[[123 137 130 102 127 140 132 126 121 131]
 [134 134 127 129 128 122 123 125 138 128]
 [140 123 125 110 129 151 118 129 119 127]
 [123 132 126 131 126 128 144 128 134 129]
 [137 123 129 121 128 132 118 124 127 127]
 [132 150 131 115 133 123 127 129 123 125]
 [133 123 130 115 129 137 129 130 130 125]
 [123 143 127 145 127 118 113 129 124 127]]
=>
[[123 133 132 137 123 140 134 123]
 [143 123 150 123 132 123 134 137]
 [127 130 131 129 126 125 127 130]
 [145 115 115 121 131 110 129 102]
 [127 129 133 128 126 129 128 127]
 [118 137 123 132 128 151 122 140]
 [113 129 127 118 144 118 123 132]
 [129 130 129 124 128 129 125 126]
 [124 130 123 127 134 119 138 121]
 [127 125 125 127 129 127 128 131]]

[[146 130 145 135 109 110 134]
 [118 135 110 118 141 126 133]
 [111 121 117 124 146 145 119]
 [136 139 120 103 127 127 116]
 [125 127 140 113 126 134 107]
 [112 120 113 126 142 133 134]
 [149 127 147 127 104 120 131]
 [126 117 127 143 132 112 141]]
=>
[[126 149 112 125 136 111 118 146]
 [117 127 120 127 139 121 135 130]
 [127 147 113 140 120 117 110 145]
 [143 127 126 113 103 124 118 135]
 [132 104 142 126 127 146 141 109]
 [112 120 133 134 127 145 126 110]
 [141 131 134 107 116 119 133 134]]

[[120 143 114 140 125 124 108 143 137 130 106 115 116 127 121]
 [130 126 100 120 122 123 107 131 141 151 133 123 129 120 123]
 [119 127 130 112 132 130 120 133 125 129 143 128 112 129 126]
 [144 120 140 125 141 141 145 115 136 125 125 131 136 141 132]
 [122 136 134 138 136 128 130 133 124 124 129 132 123 127 122]
 [149 131 135 141 121 120 118 130 128 132 117 113 133 132 124]]
=>
[[149 122 144 119 130 120]
 [131 136 120 127 126 143]
 [135 134 140 130 100 114]
 [141 138 125 112 120 140]
 [121 136 141 132 122 125]
 [120 128 141 130 123 124]
 [118 130 145 120 107 108]
 [130 133 115 133 131 143]
 [128 124 136 125 141 137]
 [132 124 125 129 151 130]
 [117 129 125 143 133 106]
 [113 132 131 128 123 115]
 [133 123 136 112 129 116]
 [132 127 141 129 120 127]
 [124 122 132 126 123 121]]

[[130 103 117 117  99 118 114 156 137 151 154 132 102]
 [150 130 144 138 155 146 124 151 124 150 107 118 137]
 [101 127 115 131 154 114 138 114 101 110 121 107  99]
 [115 101 147 105 154 103 104 107 140 123 135 103 142]
 [136 112 102 147 143 110 152 106 112 140 108 129  99]]
=>
[[136 115 101 150 130]
 [112 101 127 130 103]
 [102 147 115 144 117]
 [147 105 131 138 117]
 [143 154 154 155  99]
 [110 103 114 146 118]
 [152 104 138 124 114]
 [106 107 114 151 156]
 [112 140 101 124 137]
 [140 123 110 150 151]
 [108 135 121 107 154]
 [129 103 107 118 132]
 [ 99 142  99 137 102]]

[[139 127 117 133 136 130 150 152 147 150 156 132 142 120]
 [150 121 125 120 124 114 128 123 115 143 126 122 142 115]
 [128 126 124 117 117 122 151 117 117 139 146 123 133 125]]
=>
[[128 150 139]
 [126 121 127]
 [124 125 117]
 [117 120 133]
 [117 124 136]
 [122 114 130]
 [151 128 150]
 [117 123 152]
 [117 115 147]
 [139 143 150]
 [146 126 156]
 [123 122 132]
 [133 142 142]
 [125 115 120]]

[[112 139 124 126 113 123 121 140]
 [117 135 131 129 117 121 119 149]
 [138 124 123 144 129 120 126 148]
 [128 135 104 136 118 126 132 123]]
=>
[[128 138 117 112]
 [135 124 135 139]
 [104 123 131 124]
 [136 144 129 126]
 [118 129 117 113]
 [126 120 121 123]
 [132 126 119 121]
 [123 148 149 140]]
